In the data rows, zero lies at 4.5, halfway between 4 and 5.
Here are some points:
tensor([6, 6, 6, 7, 5, 8, 6, 6])
tensor([4, 3, 3, 4, 3, 6, 5, 7])
tensor([3, 2, 1, 5, 5, 4, 5, 6])
tensor([4, 3, 3, 4, 3, 7, 5, 7])
tensor([5, 5, 2, 4, 3, 5, 9, 4])
tensor([4, 2, 2, 5, 2, 5, 5, 5])
tensor([5, 4, 2, 3, 1, 4, 8, 2])
tensor([5, 4, 2, 4, 0, 5, 7, 4])
tensor([5, 3, 1, 4, 0, 5, 6, 3])
tensor([5, 5, 3, 4, 0, 5, 7, 2])
tensor([5, 4, 1, 4, 0, 5, 6, 3])
tensor([6, 5, 3, 4, 0, 5, 8, 2])
tensor([6, 5, 3, 5, 1, 4, 6, 3])
tensor([6, 5, 3, 6, 2, 4, 6, 3])
tensor([8, 7, 4, 6, 6, 3, 3, 6])
tensor([8, 5, 3, 5, 4, 5, 3, 5])
tensor([7, 7, 4, 6, 5, 3, 3, 5])
tensor([8, 7, 5, 7, 6, 3, 3, 6])
tensor([7, 7, 5, 7, 6, 3, 3, 5])
tensor([8, 6, 4, 6, 6, 3, 3, 5])
Here are 12 more points, each followed by its number:
tensor([7, 7, 4, 6, 5, 3, 3, 6]) 0
tensor([7, 7, 4, 7, 6, 4, 3, 6]) 1
tensor([7, 7, 4, 7, 6, 3, 3, 5]) 2
tensor([7, 6, 4, 6, 6, 3, 3, 5]) 3
tensor([8, 7, 5, 7, 6, 4, 3, 5]) 4
tensor([7, 7, 4, 6, 5, 3, 3, 5]) 5
tensor([7, 7, 4, 6, 6, 3, 3, 5]) 6
tensor([7, 6, 4, 6, 6, 3, 3, 5]) 7
tensor([6, 8, 5, 5, 5, 8, 9, 6]) 8
tensor([6, 4, 5, 2, 2, 6, 8, 5]) 9
tensor([6, 4, 4, 1, 2, 8, 8, 4]) 10
tensor([5, 3, 5, 2, 3, 6, 6, 6]) 11
Which of these numbered points is nearest to each point below, ignoring the 2 directions in which the first points spread most? Its number follows each.
tensor([6, 7, 8, 5, 4, 7, 9, 6]) > 8
tensor([2, 3, 2, 6, 7, 6, 1, 8]) > 2
tensor([9, 7, 4, 5, 5, 5, 8, 5]) > 9
tensor([5, 6, 7, 5, 4, 6, 9, 5]) > 8
tensor([2, 4, 4, 4, 4, 6, 2, 5]) > 5
tensor([1, 3, 3, 6, 6, 7, 2, 7]) > 2
tensor([5, 6, 7, 3, 4, 4, 9, 3]) > 9
tensor([8, 7, 4, 6, 5, 3, 3, 6]) > 0
tensor([3, 4, 3, 2, 1, 6, 9, 4]) > 9
tensor([5, 4, 5, 2, 5, 5, 5, 4]) > 11
tensor([8, 7, 4, 6, 5, 3, 3, 6]) > 0
tensor([3, 5, 4, 5, 5, 6, 2, 5]) > 5
tensor([4, 4, 2, 2, 3, 6, 7, 4]) > 6
tensor([4, 4, 8, 5, 5, 3, 5, 4]) > 11
tensor([2, 5, 3, 5, 4, 6, 3, 4]) > 2
tensor([5, 3, 3, 4, 5, 7, 5, 7]) > 4
tensor([2, 4, 4, 4, 4, 6, 2, 5]) > 5
tensor([6, 3, 5, 1, 4, 8, 6, 6]) > 10
tensor([9, 8, 4, 5, 5, 5, 8, 5]) > 8
tensor([6, 3, 5, 2, 4, 8, 6, 6]) > 10
tensor([8, 7, 3, 5, 6, 4, 5, 7]) > 0
tensor([5, 4, 4, 2, 5, 6, 5, 5]) > 11
tensor([6, 5, 6, 4, 5, 8, 8, 4]) > 10
tensor([8, 7, 4, 6, 5, 3, 3, 6]) > 0
tensor([5, 5, 7, 3, 4, 8, 9, 3]) > 10
tensor([3, 5, 3, 5, 4, 6, 4, 5]) > 1
tensor([4, 4, 5, 5, 6, 7, 2, 5]) > 4
tensor([5, 4, 4, 2, 5, 5, 5, 4]) > 11
tensor([4, 6, 8, 5, 5, 2, 7, 2]) > 11
tensor([3, 4, 2, 2, 2, 6, 9, 4]) > 6
tensor([5, 5, 6, 7, 6, 6, 5, 8]) > 4
tensor([2, 4, 3, 4, 4, 6, 2, 5]) > 5
tensor([5, 5, 9, 5, 6, 1, 7, 2]) > 11
tensor([5, 5, 8, 4, 5, 0, 7, 2]) > 11
